In the rows, 128 means zero.
One turn moves each row of this set onto another row. After a few examples, where does it send each row asked below?
j_462: [100 116 124 119 111 100 119 123 125 128 124 162 102 152 131 130 126 135
 112 133 108 152]
j_460: [164 122 128 174 131 139 136  97 113 125 133 112 125 129 145 108 120 132
 115 116 114 136]
j_897: [106 125 139 132 122 119 182  87 148 162 104 146  95 140 106 142 124 135
 102  97 160 136]
j_65: [162 139 140 154 124 145 160  81 126 131 108 125 121 133 116 111 101 107
 106 107 153 121]
j_357: [107 113 155 136  93 110 152 109 141 160 111 151  75 152 121 113 127 125
 107 135 156 122]
j_14: [103 105 112 140 141 127 163 107 147 151 119 145  96 124 124 152 128 151
  91  81 122 157]
j_871: [108 119 110 142 143 131 155 106 151 164 124 142  95 121 132 151 120 149
  97  76 124 142]
j_380: [163 118 129 161 126 150 126 109 129 133 131 127 111 114 145  93 107 119
 102 110 129 115]
j_238: [160 127 143 147 112 138 137 100 123 133 117 129 116 132 132  88 101 105
 109 123 149 110]
j_935: [ 95 113 107 133 141 113 131 117 130 139 125 146 102 141 142 148 129 148
 105 105 101 156]
j_942: [118 112 114 162 126 132 153 113 145 133 110 141  82 134 113 168 128 132
  87 100 113 170]
j_364: [161 135 154 142 114 140 136  88 127 137 123 141 112 136 133  82 106 117
 115 119 141 115]
j_154: [117 132 132 108  86 102 129 122 137 137 117 166 103 143 117 125 103 115
 114 121 136 133]
j_120: [156 115 139 151 119 124 140 100 108 129 131 120 134 131 143  85 117 128
 121 125 135 120]
j_230: [109 116 113 125 115 117 115 132 141 155 134 153  91 128 151 125 110 137
 108 102 112 129]
j_805: [167 127 128 161 140 158 148  92 136 131 126 129 120 108 124 111 111 126
  98  92 135 129]
j_151: [103  90 121 165 130 122 141 126 138 134 121 140  84 133 125 143 151 146
  90 131 118 158]
j_411: [131 118 116 172 118 140 144 119 153 136 117 142  79 121 111 165 129 130
  88 105 119 159]
j_785: [ 85 108 136 125 122  97 168 103 127 146 103 143 103 159 116 132 134 135
 106 129 151 141]
j_176: [157 130 138 149 120 124 161  86 109 123 119 119 145 136 122 101 111 120
 120 119 145 129]
j_8: [165 139 146 145 126 147 159  76 132 131 116 139 125 124 112 101 108 119
 107 102 151 125]
j_12: [163 130 151 156 119 128 161  77 113 124 122 125 134 139 118  97 123 128
 119 124 144 135]
j_28: [108 121 134 123 105 101 147 110 131 116 110 165 110 152  96 142 132 128
 106 135 129 163]
j_681: [102 115 142 125 117 112 182  88 143 149 102 155  96 147 100 139 129 137
  98 103 152 151]
j_145: [103  96 111 128 119 114 123 135 137 148 130 151  88 130 149 127 119 141
  99 104 108 143]
j_64: [ 90  90 136 142 116 104 141 124 128 144 117 142  85 150 134 119 143 138
 101 145 135 137]
j_201: [162 129 139 163 130 153 125  95 128 141 130 127 101 129 151  94 109 124
 109 109 122 118]
j_757: [164 130 126 167 137 138 160  85 113 122 122 112 139 129 125 120 116 127
 113 105 130 141]
j_215: [102 106 153 128  93 104 146 110 136 150 112 158  75 159 125 113 130 130
 106 136 140 138]
j_904: [163 124 136 168 139 141 166  80 119 127 127 118 135 122 123 110 127 138
 110 106 135 140]
j_141: [112 110 124 152 126 120 160 110 141 119 109 152 102 136  94 160 144 138
  93 123 126 173]
j_894: [114 125 127 127 104 110 166 104 137 126  97 154 104 149  92 158 114 116
  98 110 140 161]
j_787: [128 138 126 134 100 120 159 105 146 127 104 158 104 136  86 160 113 115
 100 107 142 156]
j_866: [162 124 147 161 114 128 135  93 110 126 131 123 124 140 140  88 120 127
 123 132 126 128]
j_636: [165 136 130 171 141 158 149  84 131 137 119 119 110 125 133 118 107 120
 103  96 131 128]
j_35: [105 112 130 109  89  97 134 126 129 135 112 160  99 151 123 122 110 117
 107 126 132 139]
j_632: [ 90 117 115 131 146 110 168  98 130 144 108 140 111 147 119 157 130 146
 103 100 130 155]
j_245: [119 102 134 166 103 129 123 130 147 153 126 143  59 135 139 127 133 131
  97 131 120 135]
j_147: [159 111 129 169 137 139 143  98 116 131 137 115 129 119 145  97 125 139
 112 111 123 130]
j_630: [111  98 129 159 110 124 124 127 141 146 124 145  62 143 143 132 133 137
  95 125 107 150]

j_145 goes to j_35
j_805 goes to j_380
Now these:
j_785 goes to j_632
j_757 goes to j_460
j_871 goes to j_230

One turn moves each row of this set onto another row. After a few examples, where does it send each row asked below?
j_510: [110 122 123 129 142 129 135 167  86 109 127 134 121 113 141 155 132 137
 114 112 140 171 131 138 137]
j_982: [134 140 134 147 117 124 126 119 100  94 154 143 131 141 139 116 138 113
 148 102 117 168 132 155 152]
j_268: [175 132 133 131  96 125 141 180 112 132 118 123 113 120 137 105 138 139
 152 109 108 136 142 142 139]
j_784: [116 110 120 123 107 128 161 133 108 114 113 125  87 112 131 123 118 114
 176  99 120 117 185 121 138]
j_760: [144 132 133 136 138 100 157 115  91 101 116 129 124 119 142 107  91 140
 130 124 127 152 111 153 137]
j_878: [128 115 161 117 128 111 132 125 142  98 111 106 135  97 122 132  93 138
 165  94 136 140 142 123 147]
j_733: [144 116 132 147 141 162 107 146 129  99 105 120 118 104 140 128 111 142
 112  98 126 132 144 112 135]
j_3: [130 147 141 122 137 134 154 113  89  98 117 126 100  95 126 137 123 129
 136 121  74 137 132 125 118]
j_956: [139 137 125 130 142 117 135 133 139 145 156 127 111 111 104 117 121 152
 150  95 135 159 152 123 158]
j_381: [122 123 142 142 136  90 125 149 110  99 108 137 134 111 129 120 134 133
 193 134 144 151 129 130 118]
j_16: [142  97 145 138 126 132  99 128 117 109 102 111 125 144 128 100 122 106
 142 103 123 125 144 139 137]
j_360: [117  97 125 142 118 127 110 152 113 115  96 143 143  96 133 126 152 126
 145  95 120 124 112 138 139]
j_831: [ 93 123 138 137 142 133 150 139 130 128 105 111 112 109 159 102 156 146
 143 119 130 139 165 128 168]
j_170: [137 128 137 126 152 153 140 116 100  98 141 106 115  91 162 141 122 149
 178 107 106 154 148 128 130]
j_689: [134 137 155 132 132 125 139 102 137 127 121 119 141 119 133  99 132 139
 124 137 114 135 172 123 132]
j_279: [123 144 149 132 123 120 136 161 119 107 115 128  77 103 115 139 112 146
 156 130 118 126 127 131 172]
j_566: [162  94 110 116 150 106 138 126 108 124 133  90 110 112 128 116 135 137
 164 114 127 133 155 118 120]
j_284: [173 135 149 124 130 145 140 160 105 115 120 140 145  97 121 102 133 121
 129 123 117 157 149 118 147]
j_225: [131 134 117 158 119 123 137 128 113 127  87 154 120 127 122 125 134 131
 173 104 152 120 155 104 136]
j_690: [114 111 126 123 109 109 145 116 117 103 153 128  99 125 154 130 124 140
 146 123 109 138 189 119 141]
j_354: [145 144 107 131 132 145 141 132  98 102 106 127 119 156 129  86 137 109
 147 111 118 153 143 109 150]
j_622: [105 114 112 136 111 121 156 147 105  92 148 135 136  97 166 121 141 140
 153  95 106 148 166 128 151]
j_925: [139 125 130 133 125 124 134 168 127 108 121 124 119 115 132 131 127 143
 118 119 110 105 142 173 148]
j_715: [124 142 162 112 138 137 139 175 102 131 116 108 108 110 128 109 112 136
 167 102  92 133 154 119 147]
j_801: [102 135 125 143 132 142 120  96  77 103 120 137 118 131 143 114 113 139
 162  99 147 152 137 114 137]
j_251: [149 109 140 117 141 150 133 147 101 126 101 125 105  96 143 107 126 146
 112 131 126 153 144  93 151]
j_812: [120 143 113 143 127 148 150 137  98  91 142 162 111 105 140 154 139 148
 163 101 124 160 137 130 154]
j_269: [126 124 116 130 103 168 124 135 108 153 122 137 106 106 133 105 141 137
 170 100 118 124 158 134 153]
j_685: [106 139 147 121 146 103 117 126 142 131  97 131 107 116 130 120 149 134
 164 123 130 165 134 138 121]
j_710: [107 128 117 126 127 140 182 135  88 118 116 142 100  89 116 133 136 144
 162 123 126 132 134 155 130]
j_589: [105 119 121 130 184 114 132 144  95 122 122 127 114 114 127 129 131 136
 134  85 110 139 147 103 139]
j_817: [137  76 121 117 118 102 149 146  93 117 126 130 121 110 127 145 119 109
 142 133 119 150 142 142 122]
j_178: [148 124 129 133  91 130 150 147  57 122 123 136 117 114 125 110 134 134
 164 121 143 129 145 113 137]
j_249: [112 110 135 133 154 129 137 114 108 113 117 128 113 114 139 107 124 146
 167 171 125 134 148 104 148]
j_472: [131 105 134 128 126  93 140 128 103  80  91 136 139 122 123 124 116 116
 149 101 117 144 116 120 116]
j_603: [145 127 138 134 107 102 151 119 127 101 106  90 101  91 158 126 124 149
 138  98 119 140 127 147 140]
j_211: [139 143 121 112 104 103 138 152 108 156 137 140 129 110 134 132 123 139
 140 119 127 168 138 154 131]
j_283: [129 163 121 125 141 124 119 117 117 123 115 127 103 125 143  96 110 132
 180 116 118 171 121 135 128]
j_258: [132 101  95 170 116 147 123 129 139 111 126 133 123 129 149 108 138 140
 153 102 105 138 138 121 135]

j_622 goes to j_381
j_472 goes to j_268
Now these:
j_170 goes to j_878
j_710 goes to j_760
j_225 goes to j_354
j_689 goes to j_831
j_784 goes to j_283
j_360 goes to j_178
j_589 goes to j_566
j_16 goes to j_269
j_685 goes to j_251
j_3 goes to j_603
j_211 goes to j_510

One turn moves each row of this set onto another row. After a few examples, where does it send each row asked below?
j_399: [121 137 131 116 102 130 103 110 126  90 165 137 143 132 133 111 138 154
 138 151 117 110 130 161]
j_623: [121 156 133 122 141 132 107 144 121 119 154 134 148 145 114  97 124 162
 159 144 172 124 128 102]
j_860: [119 116 142 108 147 134  83 154 123 146 113 134 137 142 128  78 134 122
 151 109 138 142 120 148]
j_86: [102 130 149 104 103 103 132 144 149 116 106 132 126 150  91 105 160 164
 169 136 141 132 126 143]
j_368: [133 127 107 125 122 140 104 103  91 112 133 135  96 145 131 111 106 162
 155 154 160 134 111 124]
j_353: [117 110 140 135 133 135 100 135 131 149 105 124  92 131 143 122 125 167
 142 163 114 129 147 159]
j_955: [113 162 139  97 132 152 116 116 127 107  95 128  97 146 133 123 133 129
 153 129 136 111 137 117]
j_384: [ 80 139 143 117 134 112 103 164 139 130 101 127 121 139 119 113 144 160
 148 109 118 118 105 127]
j_480: [119 133 127 148 104 139  95 139 112 117 159 131 113 181 135 108 133 155
 153 148 151 156 132 140]
j_340: [113 122 114 129 128 124 120 157 147 154 116 142 141 134 141 122 127 138
 166 118 120 137 146 131]
j_803: [119 135 128 103 158 122 103 132 109 117  97 128 112 113 102 107  96 160
 150 128 158 134 124 147]
j_662: [125 125 132 138 103 134 118 131 128 110 135 161 140 148 135 100 130 174
 108 167 128 129 140 138]
j_351: [113 102 133 106 141 132 103 134 120 124 131 129 184 154 125 103 158 155
 152 132 132 143 121 117]
j_62: [118 150 130 146 154 144 111 132 124 121 101 129 116 152 133 114 160 154
 150 132  89 119 123 154]
j_998: [133 126 119 108 118 138  95 116 108 103 151 149 162 140 114 103 138 144
 144 130 118 136 134 171]
j_762: [122 132 129 118 160 133 103 128 123 125 100 128  74 122 113 109 108 161
 156 132 127 117 126 151]
j_911: [122 130 149 135  96 129  97 121 104 110 120 139 136 155 149  88 153 155
 121 112 143 115 148 144]
j_281: [120 126 149 127 114 134 116 150 130 125 129 157 113 149 105 101 162 168
 163 154 160 147 120 173]
j_683: [126 146 155  85 150 133 105 159 117 111 114 147  93 151 143  86 128 170
 166 131 131 137 119 127]
j_45: [121 131 137 118 134 125  89 145 109 139  84 119 141 160 114 105 114 139
 174 152 169 147 139 126]
j_963: [118 146 135 120 123 128 110 143 128 116 102 134 151 106 118 111 151 160
 152 134  84 120 126 153]
j_356: [135 121 153 140 136 118  99 107 132  86 128 154 123 152 143 106 141 165
 132 152 105 143 144 126]
j_900: [123 110 133 136 129 122 121 130 150 129 123 137 126 112 145 126 140 147
 170 128  93 129 144 132]
j_782: [106 110 143 106 108 107 105 133 115 108 120 111 108 140 111 117 160 164
 169 103 155 126 105 150]
j_301: [123 120 141  86 124 130  81 109  99  99  95 117 106 147 120 126 131 141
 162 128 149 155 111 134]
j_361: [115 141 140 108 135 123  85 142 105 108 140 120 158 171 113  90 121 178
 146 135 168 127 139 136]
j_776: [ 97 123 137  99 104 125 120 118 120 114 154 128 126 148 140 125 121 158
 168 151 115  89 125 128]
j_57: [132 121 128 123 137 120  70 144 118 135  97 110 135 161 117  93 148 130
 133 126 110 141 115 143]
j_792: [114 131 119 125 117 117 120 108  96 109 104 124 126 174 117  87 137 144
 162 164 133 134  97 113]
j_420: [150 147 137 110 127 157  96 141 103 133 101 117 134 163 127 120 132 134
 167 128 161 133 152 139]
j_830: [109 151 137 140 124 122  93 118 106  87 143 132 108 136 152 123 123 146
 157 157 151 118 107 114]
j_468: [121  93 134 118 104 135  94 128 126 120 132 134  94 149 109 117 165 157
 158 136 163 161 130 133]
j_810: [112 151 140  95 130 151 113 120 117 116 120 116 107 137  99 113 119 167
 157 177 121 111 146 157]
j_295: [114 145 131 134 133 143  88 138 121 126 107 130 138 108 128 115 176 164
 168 143 128 148 143 112]
j_108: [106 108 115 107 113 126  95 153 106 104 125 123 131 177 120 134 110 165
 132 165 138 131 126 119]
j_835: [120 136 156 132 132 137 137 115 131 112 118 166 160 134 107 102 152 165
 153 135 136 144 143 146]
j_317: [129 104 156 110 149 105 105 137 121 108 117 152 165 145 132  98 136 163
 135 137 133 129 103 116]
j_549: [116 102 133 123 127 114  96  83 131 127 142 137 115 108 138 104 130 150
 149 136 114 123 127 144]
j_618: [123 137 124  90 124 130 100 142 121 122 103 116  90 135 134 121 115 149
 174 107 112 121 131 117]
j_213: [113 127 120 107 112 140 109 122 115 105 113 125 105 169 124 138 114 163
 141 183 142 109 125 130]

j_384 goes to j_835
j_213 goes to j_762
j_108 goes to j_803
Now these:
j_317 goes to j_623
j_361 goes to j_45
j_830 goes to j_955
j_295 goes to j_911
j_662 goes to j_368
j_810 goes to j_353
j_468 goes to j_782

One turn moves each row of this set onto another row. After a few examples, where does it send each row asked below?
j_786: [114 147 135 140 141 153 173 139 144 115 126 101 114 118 128 143 122 135
 147 151 119 134 125 135 105 150 150 147 136 114 110 109]
j_200: [136 137 130 127 150 120 146 134 130 136 150 139 142 165 154 125 129 166
 143 131 156 117 127 145 130 123  87 132 115 151 106 149]
j_984: [112 113 132 144 122 101 106 118 139  77 120 130 109 132 128 119 126 149
 119 146 113 126 114 144 146 119 166 118 118 140  96 146]
j_766: [124 112 129 131 130  97  98 116 121  77 144 132 118 121 124 128 139 141
 119 149 116 121 109 136 128 105 162 133 111 140  91 135]
j_58: [128 108 136 122 125 112 110 110 134  71 131 132 124 136 118 127 133 134
 127 160 112 125  89 135 145 115 146 130 122 139  97 143]
j_628: [105 127 138 137 139 107 128 126 145 142 152 131 109 116 127 108 119 122
 178 101 129  92  87 123 147 125 118 137 122 118 121 109]
j_862: [134 142 110 148 135 121 101 125 135 125 145 112 118  93 166 121 125 124
 156  87 127 134 129 118 137 112 123 132 126 137 118 147]
j_299: [109 135 138 142 136 156 175 127 131 107 131 108 126 111 121 134 107 149
 127 142 112 133 136 143 110 142 134 138 137 103 110 106]
j_358: [132 137 141 128 154 115 140 130 144 133 133 127 146 164 141 128 139 154
 133 140 150  93 138 162 137 139  97 130 116 143 115 152]
j_890: [116 110 113 156 112 128 105 142 125 171 141 147 124  92 127 135 128 140
 138 132 113 129 107 111 120 124 128 120 103 125 130 122]
j_997: [115 102 142 127 124 116  97 113 128  84 136 128 101 134 111 126 143 141
 116 157 124 125  97 134 134 119 150 117 128 146 107 141]
j_461: [110 136 137 130 127 159 171 127 144 119 136 119 110 120 121 125 108 160
 129 135 130 128 125 135 112 142 146 140 153 109 118  98]
j_717: [109 126 141 139 141 159 174 130 152 129 111 131 117 119 120 124 118 139
 145 147 117 140 124 149 102 130 142 142 140 112 113 110]
j_239: [118 111 143 128 110  97 105 117 139  86 134 141 120 128 123 137 134 139
 137 153 119 127  96 141 123 124 166 129 110 146  87 143]
j_888: [123 144 133 129 139 116 146 150 128 138 132 136 142 159 139 135 140 169
 134 130 150 126 141 150 135 139  99 129 105 153 106 163]
j_322: [125 143 136 115 126 129 137 134 134 130 136 139 141 142 155 126 138 162
 121 123 155 123 136 152 126 132  88 150 116 162 106 158]
j_668: [119 122 115 150 138 124 110 146 129 158 142 150 126  90 134 128 145 130
 134 127 105 134 102 108 122 114 123 111 102 128 140 115]
j_392: [137 135  98 151 132 128 104 124 143 123 133  99 124 102 149 119 126 124
 149  86 131 122 135 130 143 109 121 140 122 128 137 137]
j_252: [115 134 131 145 132  92 131 132 137 148 161 120 105 121 137 122 125 124
 181 113 136  97  96 113 129 132 107 137 122 118 109 108]
j_620: [120 131 139 140 142 126 150 139 135 123 130 150 143 156 148 116 140 159
 123 128 149 111 129 148 124 141  83 133 114 152  95 159]
j_56: [103 133 138 152 143 167 168 138 130 130 135 109 110 105 127 126 111 153
 138 148 111 131 115 134 102 138 143 147 140 116 106 114]
j_481: [109  99 115 158 129 124 111 144 135 156 134 148 114  91 135 121 138 135
 132 125 116 122 112 123 133 121 116 104  93 127 138 120]
j_359: [141 128 135 132 143 120 143 135 135 125 132 140 133 153 136 110 140 156
 122 126 167 109 147 140 117 137  92 136 121 159 111 153]
j_584: [ 93 151 145 133 134 147 176 131 127 113 137 102 107 118 119 127 113 143
 138 141 119 141 125 130 116 141 130 148 137 123 111  97]
j_903: [126 107 146 125 117 104 104 120 133  83 137 133 121 122 130 133 130 133
 114 171 116 126  96 120 131 126 150 129 107 155 106 127]
j_106: [112 143 138 136 135  94 135 129 135 153 167 116 115 100 126 110 124 138
 172 107 118  94  93 118 141 129 113 133 120 122 117 118]
j_798: [132 143  97 144 132 123  96 139 126 129 138 105 114 104 146 132 140 123
 148  92 135 131 133 119 151 107 127 145 126 128 110 142]

j_56 goes to j_766
j_461 goes to j_997
j_668 goes to j_862
Now these:
j_358 goes to j_717
j_481 goes to j_392
j_890 goes to j_798
j_58 goes to j_620
j_322 goes to j_584
j_786 goes to j_239

